In the rows, 128 means zero.
One turn moves each row of this set onto another row. After a few examples, where does it send each row asked below?
far: [127 119 124 110 139 121 129  95 113 117 131 125 129 124 122 116 111 127
 116 124 125 137 134 160 113 147 146 132 115 112 149 121 130 119 148  98
 136 139 124 152 143 114 126 120 137 111 140 116 179 133]
kaze: [101 113  91 116 126 148 163 112 119 133 110 110 145 105 102 136 115 114
 106 125 158 135 191  94 125 133 140 128 139  87 142 150 138 118 135 111
 110 112 107 135 128 111 124 119 138  98 139 127 126 133]
fefa: [128 109 112 128 142 136 129 148 112  84 131 119 139 115 124 136 142 137
  96 136 180 139 151 128 133 103 104 157 113 105 156 158 115 123 120 168
  95 127 125 167 121 101 103 122 129 130 159 138 140 132]
kori: [120 110 124 106 125 118 138  96 121 120 118 123 136 118 119  96 126 119
 116 129 137 141 131 144 116 156 142 140 113 110 144 124 137 124 152 102
 139 120 126 153 144 114 115 125 124 121 132 102 182 134]
feg: [145 114 125 107 173 129 115 130 132  83 130 129 138 109 124 132 145 143
  77 157 161 147 126 140 122 120 114 166 122 102 147 164 138 130 117 167
  99 120 134 153 128 106 112 114 118 126 147 122 163 139]
rof: [119 122 120 106 144 125 131 109 108 116 123 128 135 131 107 111 119 117
 107 130 137 141 130 148 120 150 135 141 111 110 151 123 143 106 154  94
 140 120 129 146 138 117 121 115 138 118 141 109 179 139]
rada: [118 112 102 107 149 136 138  98 139 121  78 141 125 114 156 142 105 159
 118 163 122 139 165 120 112 143 154 114 134  84 131 136 136 136 129 150
 124 146 116 135 153 126 121 137 126 121 142 132 132 116]
vesav: [124 119 128 110 127 128 139 105 121 111 115 138 141 120 103 115 114 122
 100 125 139 145 149 149 115 161 146 136 123 116 142 135 146 125 142  95
 139 120 128 152 146 109 127 122 126  94 136 102 181 131]
pob: [115  98  80 125 135 143 157  96 124 134 100  95 137 104 126 137 128 109
 117 120 164 142 183  94 123 132 138 125 135  89 133 138 143 117 132 123
  99 112 117 130 137 111 123 116 140  91 123 133 130 131]
todif: [119 104 106  92 133 144 145  98 137 122  70 141 140 104 155 123 114 147
 129 163 128 140 151 112 118 149 155 112 130  92 127 126 145 145 137 161
 126 132 115 138 151 119 113 137 121 128 143 122 140 115]
fen: [128 109 118 127 136 138 126 147 115  90 126 122 139 114 119 141 145 140
  98 140 175 136 151 129 126 101 104 164 116 104 157 161 109 128 119 162
  97 131 122 166 117 103 105 121 128 135 162 138 141 135]
voso: [109 106  81 122 140 154 162  99 110 127 113 106 143 105 109 142 131 104
 114 121 166 131 175  98 116 137 143 134 144  87 144 116 134 102 134 134
 107 128 107 139 133 110 111 124 131  98 131 129 119 136]
vefi: [124 114 104  93 142 159 142 106 131 120  75 152 147 109 136 139 103 143
 117 156 126 137 165 122 128 152 164 115 133  91 125 137 145 150 135 150
 139 137 119 132 151 115 123 133 129 106 155 125 140 113]
buf: [133 124 123 108 133 121 136  99 109 115 114 118 140 130 110  99 119 122
 116 133 147 122 141 158 115 142 143 147 124 107 146 123 144 120 145  92
 135 134 124 141 142 109 117 124 128 105 132 123 185 133]
bova: [131  97 120 105 149 149 102 138 116  93 125 122 149 108 149 146 146 129
 111 169 159 140 131 144 142 117 134 155 116  84 130 162 126 138 106 167
  90 130 138 156 123 107 111 111 130 127 159 147 132 127]
nepod: [103 110  83 108 136 150 156 108 116 120 107 102 151 112 114 147 125 109
 115 130 160 142 173  88 122 127 131 112 136  92 141 125 148 109 135 128
  92 108 110 144 132 114 117 110 142 104 134 130 113 137]
Tos: [137 113 120 118 135 126 138  97 112 127 118 121 130 106 118 112 122 107
 110 119 137 139 140 150 117 149 142 135 112 116 149 121 139 115 148 100
 135 121 128 145 143 108 129 130 131 102 136 116 187 123]
vegov: [131 105 114 129 147 144 127 140 110  98 125 120 139 112 127 141 146 133
 101 140 181 142 152 125 129  99  99 160 120 110 162 158 116 130 118 164
  99 134 137 163 123 111 106 120 128 140 154 143 136 135]
makuz: [129 122 131 116 137 133 125 103 115 107 117 130 141 122 107  99 124 122
 114 126 128 138 133 154 113 142 136 137 130 110 152 125 140 110 157  97
 137 124 122 143 147 113 120 129 119 115 132 113 175 126]
rop: [132 104 115 124 137 134 136 148 114  92 130 128 137 111 129 138 148 141
  98 139 176 140 150 134 133  97 105 162 114 105 161 156 116 129 122 163
 101 128 132 161 120 102 110 117 125 136 150 142 133 134]
Lalo: [126 106 108 114 144 158 137 106 133 111  77 144 130 118 156 136 115 140
 123 165 131 135 156 109 108 162 163 126 137  86 113 119 138 129 126 157
 137 147 117 138 146 121 114 123 121 105 145 116 145 108]
tari: [122 123 123 116 144 132 137 102 108 122 124 126 141 108 113 110 128 113
 108 136 130 139 132 145 115 159 140 146 114 107 144 122 136 117 146  94
 145 124 124 146 142 111 131 128 131 111 132 104 184 134]
Fede: [132  96 124 109 152 147 103 140 114  87 119 125 142 110 149 143 147 121
 114 162 155 145 135 133 143 127 130 156 117  88 133 163 126 142 105 171
  90 138 144 154 129 113 107 110 124 125 162 147 135 132]
nobi: [101 104  78 119 134 153 144 106 122 118 112  92 155 115 109 132 131 110
 116 114 156 137 174  88 126 128 134 134 149  83 147 130 140 111 139 116
 102 121 112 139 146 108 119 113 136 105 133 130 124 138]
Fego: [129 103 104 104 145 143 144 104 131 123  67 142 123 102 162 127 106 148
 122 156 124 138 161 119 114 153 154 121 130  93 128 133 146 134 131 152
 132 137 120 127 155 114 126 138 134 111 149 131 157 111]
zopi: [102 105  85 111 125 141 160  97 125 136 112  95 147 104 117 123 127 110
 123 123 161 135 169  85 123 131 136 127 132  87 141 134 142 120 143 126
  99 106 107 140 127 112 115 110 138 116 126 123 129 141]
sofo: [134  98 117 108 146 151 101 137 120  91 121 119 153 109 137 147 149 124
 106 164 154 141 134 137 145 119 133 156 114  84 131 165 121 145 108 170
  91 136 130 150 117 106 107 110 120 123 165 141 133 131]
tob: [109 113  79 109 128 142 158 102 121 123 107  88 153 108 117 138 128 107
 111 133 166 123 178  90 117 129 142 134 145  84 145 123 150 121 123 117
  95 124 107 145 140 104 123 116 137  97 137 135 135 135]
lud: [143 110 129 100 169 128 115 125 134  89 133 129 139 106 129 140 151 142
  82 161 165 145 126 144 113 116 115 169 129 104 142 161 134 132 112 158
  94 116 138 164 132 108 118 116 127 129 142 125 154 138]
Bevov: [142 112 128 104 164 127 112 128 136  84 125 132 139 109 119 140 152 144
  83 157 159 147 128 140 115 122 116 169 127 103 144 166 134 137 113 166
  93 124 130 158 130 108 113 112 119 125 146 122 158 144]
dobad: [128 118 129 121 141 135 135 101 106 121 122 132 128 115 108 107 117 120
 108 138 138 133 134 147 103 154 143 148 127 107 149 119 147  98 143 106
 140 132 118 137 128 115 119 120 120 107 128 107 183 134]
nipi: [119 108 108  98 148 145 136 110 133 109  67 146 136 123 153 133 113 149
 113 177 123 147 154 118 115 152 148 114 130  91 123 129 142 132 132 145
 136 134 123 137 155 128 116 137 121 122 152 121 135 110]
til: [136  91 114 105 145 143 114 145 120  86 128 122 146 107 149 142 151 126
 106 161 152 144 134 136 147 119 133 159 114  84 133 159 121 143 109 167
  95 133 140 151 124 104 115 104 121 124 160 143 129 130]
zosu: [148 108 127 106 163 127 122 135 136  87 134 134 134 105 133 137 152 143
  81 158 158 148 127 136 119 116 114 170 125 102 147 161 136 137 117 163
  99 119 138 155 126 107 123 105 118 129 141 124 155 138]
bur: [131 127 108 108 140 140 138 104 140 119  65 141 135 119 151 135 115 142
 122 176 135 123 160 115 112 143 158 121 133  83 127 129 150 143 129 147
 129 142 117 140 153 119 120 139 117 116 143 130 152 101]
Lan: [119 118 108 109 144 156 125 113 142 107  72 146 137 113 152 132 113 147
 126 162 116 135 154 103 115 146 154 117 143  82 129 131 151 132 137 155
 124 137 114 137 158 118 124 129 124 120 147 127 143 107]
miku: [147 112 136 106 172 132 117 129 130  88 134 128 132 103 129 132 150 132
  88 158 157 148 128 134 114 119 108 170 131 108 144 163 132 134 114 157
  94 119 138 158 128 115 117 111 123 129 149 126 159 140]
rine: [134  98 116 110 152 150 105 143 119  83 123 115 148 110 147 140 145 126
 101 167 154 145 136 133 147 119 132 151 113  83 127 164 123 139 108 172
  93 131 132 149 120 105 107 111 119 121 166 139 135 124]
Ges: [126 106 115 128 140 140 126 143 114  96 128 121 139 116 131 143 144 144
 100 145 183 136 150 131 126  97 104 162 117 103 155 159 113 125 117 160
  99 127 132 171 123 106 108 121 137 140 153 141 138 130]
pela: [107 108  86 122 134 140 149  92 125 130 126  90 143 108 120 149 121 113
 110 123 152 143 174  99 116 126 138 117 139  89 144 131 141 115 129 112
  89 121 109 144 130 115 126 108 136 101 123 128 122 138]
nup: [106 116  84 127 141 152 161 101 117 128 108 106 151 104 112 142 132 114
 121 123 166 139 176  90 122 134 130 126 134  91 135 131 143 117 138 128
 103 113 107 137 133 110 121 113 142 100 114 127 124 140]
podin: [115 106 111 107 141 152 144 111 122 110  68 146 139 106 158 127 113 152
 128 168 122 141 160 119 115 159 150 120 132  91 120 127 140 138 125 150
 134 142 113 133 153 117 120 139 128 111 144 125 140 116]

zopi -> kori
Lalo -> voso
sofo -> fen
And these:
vegov -> miku
rada -> pela
nobi -> makuz
Fego -> pob
nup -> tari
nipi -> nepod
fefa -> feg
zosu -> til
bova -> Ges
tob -> buf
kaze -> vesav

